Named moves (each a turn or a mirror), then the moves between two rows, first move first; the first pair answered:
z168:
[  0   8  27 -13 -31 -17   1  22] => [ -9  23  23   5 -18 -35  -4  -2]
[ -2   8   1  -1   0 -18  13  -2] => [ 1  0  5 -9 -7 -9 18  8]
[ -7   4   7  10   0 -17  24   1] => [-3 -3  7  0 -7 -9 24 13]
z721:
[ 29   1   0 -18 -10   5   2  23] => [35  3  2 -7  2 19  2 12]
[ -1 -11  37  -8   5  44  14  10] => [-14 -16  32 -29 -14  15  11  31]
[-28 -25 -16  22  16  -6  20   3] => [-29 -26 -16  20  14  -6  19   4]
[ 12  -2  -2   8 -10   1   2 -12] => [  9  -3  -2   2 -17  -8   2  -4]
z141:
[ -5 -15   6  -8  14  39  -5   8] => [  1 -14   1  -6  15  39 -11   4]
[  0   5  -6 -21   7 -12  -9   6] => [  0   5  -4 -21   6 -12  -6   7]
[ -3 -11  14 -12   1   0  30   5] => [-22 -10   3  -3  20   2  18  -7]
Now pairs of rows:
Between the rows of a pair lie two moves.
[-56  34  22 -16  33  -8 -23 -16] => [-45  12   8 -37  30  29 -39  12]  z168 z141
[  2   8  21 -14  18  11   0   9] => [-10   6  13 -22  15  -4  -6  15]  z141 z721
[ 14  13  -3  20  15  23 -25 -31] => [ 28   8   2 -20 -33 -18 -18  13]  z141 z721
[  6  -2   1   0  19  13 -37 -14] => [ 28  -4  25 -17 -10   9  -8  11]  z141 z141
[ -4 -14   2 -27 -12  22   2  16] => [-12   9  -3  12  17  12  -8 -32]  z721 z168
[-13   8   9  -3   4  -3  -3  -6] => [-13   1   6  -7   3   7  -8  -1]  z168 z141
[  3   1  14 -40 -10  39 -12  35] => [-34  36  -3  -8   8 -39 -30 -17]  z168 z721
[-29  -8   3  11 -11  -7   3  -4] => [-19 -16   9   6 -13  19   8   6]  z721 z168
[  6  24  37  37  13  -1  34 -25] => [ 20  29  17  47  17  -1  11 -35]  z141 z141
[ 28  28   6   6 -34 -68  10  -8] => [-38  20  23   7  -3 -63  30 -17]  z141 z141
[  8  23   5  17  11  -6  -3 -21] => [ 20   1  12 -16 -11  16   6  19]  z168 z721
[ 27  -6 -10   6 -17   9   2  11] => [ -3   7  -2  25   1 -14  14 -16]  z141 z168
[-10 -26 -14   6 -13  -4  22  22] => [ -3 -16 -11  31   8  13  20  -6]  z721 z168
[ 23 -28  -5  -4  -3  43  10  28] => [-17   0  -9  39  34   2   6 -30]  z141 z168
[-21  -2   1 -12  10  -2 -13   2] => [-12  -5   4 -12  13  15 -12   1]  z721 z168
[  1   3  14  32  17  16  22 -26] => [ 31   6   6  31   7  14  12 -25]  z141 z141
[-37   8 -12   2  -3 -60   0 -12] => [  3  14 -23   2 -19 -62 -14 -10]  z141 z141
[-25   9  27   0   3  -4  22  -8] => [-37  10   4  -4   5 -22  -1  -9]  z141 z721
[ -6 -24 -27  27  20  29  -9  -7] => [-19 -33 -32  -7  -9   1  -9  27]  z168 z721
[  8 -10 -22  21 -20 -18   8  -3] => [ 18 -14 -17  25 -13   7  12  -5]  z168 z721
[-8  6 13 -3 10 16 -6 15] => [ -8  10   5   5  17  14 -15   5]  z141 z168
[-10  13  25  -4   1  12   1  -8] => [-21  11   9 -15  -5  -8  -9   2]  z141 z721
[ 18 -23 -12  -5 -31  18   3  30] => [ 10   4 -17  42   6   6  -5 -29]  z721 z168
[-29   7   2  -4  -3 -24  13   1] => [ -8   3  11  13  14  24  19 -12]  z168 z721
[-20 -35 -23  36   5  17  28  -4] => [-27 -42 -24  15 -13  -1  28  16]  z168 z721
[ 18 -16  16 -22 -34  13  31  27] => [ 12  15   8  37  12   4  20 -46]  z721 z168
[-19 -15  29  -8  16  39  24   9] => [-49 -14   0  -9  27  19  -3   2]  z721 z141
[ -5 -10 -13 -18  -8  -2 -22  25] => [  6  -6  -3   7  13  37 -15   2]  z141 z721
[-21 -45 -13 -12  -7  31   1  33] => [ 12  -5 -42  34   1 -13 -35 -20]  z168 z141
[ -6  -7  -5   4 -20 -32  11   6] => [ 19 -15   5  12  -7  20  17   5]  z721 z168
[ 19  12 -13  17   7 -15 -25 -19] => [ 36  -9  -5  -7  -9  18 -17  15]  z168 z721
[-11  28  17 -40  -4 -12  -6   0] => [  8  33  19 -14  14  19  -8 -24]  z721 z141
[ 4  7 16  5 -8 -5 15 -6] => [-12   5  13   2  -3 -11  14  -4]  z141 z721
[ 10   6  12  -4 -17  12   8  10] => [-21   4   6   5   6  15   4  -3]  z141 z141
[ -1 -30   9  -4  -1  -5   0  13] => [-14 -24   2   7  11 -11  -6  -2]  z141 z168
[-37 -17   1 -13   4   1   6  22] => [-37  -5  -1  14  25   4   1 -12]  z168 z721
[ 27  27   6 -16  -1  10   2 -19] => [ 14  30   0 -24  -7 -15   0 -15]  z721 z168
[-16 -10  13   6   3  14  31   8] => [-26   1   9  14   8  -6  25  -4]  z721 z168
[-4  6 10 12 29  2 -6 -7] => [-12  -3   4 -14   7 -17  -4  22]  z721 z168
[-17 -24  12 -23 -24 -20   7  46] => [-57 -18   1   0  12 -26  -5  14]  z141 z168
[-44   7  -6 -22  25  25 -35 -11] => [-46   4  -8 -35  15  20 -34   3]  z721 z168
[22 -5  0  3  4 24  4  6] => [28  7  0 16  3  6  5 -6]  z168 z141
[ -6   0 -14   7   4 -20 -13  -4] => [12 -8 -6  8  8 20 -6  2]  z168 z721
[-21  -2  -3  -3  15 -15   6 -19] => [ -4   2 -17  -3   9 -22 -11 -19]  z141 z721
[  8  14  35 -17  -8 -12   8  -2] => [-13  15  31  -7  10 -14   4 -17]  z168 z141
[ 14 -21  -3  -1  -6  22  13  26] => [-16 -23  -9   5  17  24   8  13]  z141 z141
[ 6 -1  8  2 -7  6 16  7] => [-13  -3   6  -3  -2   1  15   7]  z141 z721
[ -3  -9  -3   5 -23   3   3   4] => [-15  -7  -3  13 -14  -2   4  -5]  z141 z168
[  0 -24   2  32   4  30 -23  11] => [-19 -25  -6  11 -17 -17 -27  28]  z168 z721
[ 10  -2 -31  -9 -19 -27 -32   7] => [ 35 -10 -18   1  -5  31 -24   4]  z721 z168
[  3  35  10 -19  -7 -29 -16  -4] => [-12  33  18 -20  -2 -29  -7  -4]  z141 z141
[ 27   3  21   3 -23 -25   6  -3] => [ 34   2  26   9 -16  -5   9  -7]  z721 z168
[ -8  16  -7  -9  41  13 -19  -9] => [ -3  15 -19 -28  15 -14 -27  10]  z721 z141
[-32   5  -1 -20  15   4 -16  -9] => [-23  -2   2 -29  12  21 -12   1]  z721 z168
[35 16 -6  1 -9  2  0 11] => [-17   6  16  -4   8   5  29  13]  z141 z141
[ 31   8   8  29  -4   5  12 -12] => [ 25  -2   5  -1 -31 -14  14  21]  z168 z721
[ -9  -4 -14  14  -2 -17   2   2] => [  7 -12  -7  17   3  14   7   2]  z168 z721
[-12  -3 -10 -14  17   1 -15  11] => [ 11  -3  -8 -18   1  -1 -14  17]  z141 z141
[  9  21   0   4  19  -7 -16 -23] => [ 24  19   4 -10  -5 -22 -13  -3]  z141 z721
[  9   3  13 -31  -6  21 -14  17] => [-19   2  13 -24  12  24 -14   9]  z141 z141
[-43   9  27  21  25 -14  31 -17] => [-42  10 -16   5   9 -53  -9  -6]  z141 z721
[  8  -1 -27  13  -4 -27 -22  -4] => [ 30 -11 -17  15   2  20 -14   0]  z168 z721
[-18  -2  21 -20  -1  13   3  25] => [-20  14  21  14  23  15  -3 -13]  z721 z168
[  6  11  -9  19  23  13 -22 -25] => [ 16 -10   8 -13   1  39  -2  17]  z168 z141
[ 28  31  13   4 -19  -5 -16  25] => [-33  22  32   2   4  -2   8  22]  z141 z141
[ 19  -2 -22  -5 -17 -14  21  27] => [ 30   6 -16  26   7  13  19  -5]  z721 z168
[-15  -7 -13  -8 -10 -19   1  15] => [  6 -12  -3   7   8  30   6   4]  z721 z168
[  8   0 -10   0   3   4 -13   1] => [ 4 -3  7 -9 -5  3  6 12]  z141 z141
[-17  24  43  -1  -1 -14  17 -29] => [  0  -5  38 -34 -16  28  11  12]  z141 z168
[  6  -2 -19  15  -1 -22  11 -11] => [ 15 -11 -12   0 -16 -11  20   8]  z141 z168
[ -9   6   4   2  -7  -1   8 -11] => [  1  10  -3   4  -6  -3  -2 -15]  z141 z141
[-11 -17  23 -11  21  10  -3 -23] => [-20 -18   4 -19  14  -9 -19 -18]  z721 z141
[ 37  50  30 -16 -22 -24 -17 -17] => [ -1  33  59 -36 -20  -9  17   6]  z168 z141
[ 9 -6 -2 -4 -4  8 -5 14] => [-9 -8  4 -3  2  7  2 13]  z141 z141
[  9  21  -3  16  -1 -31  -7 -16] => [36  1 11  5 -6 25  3  5]  z168 z721
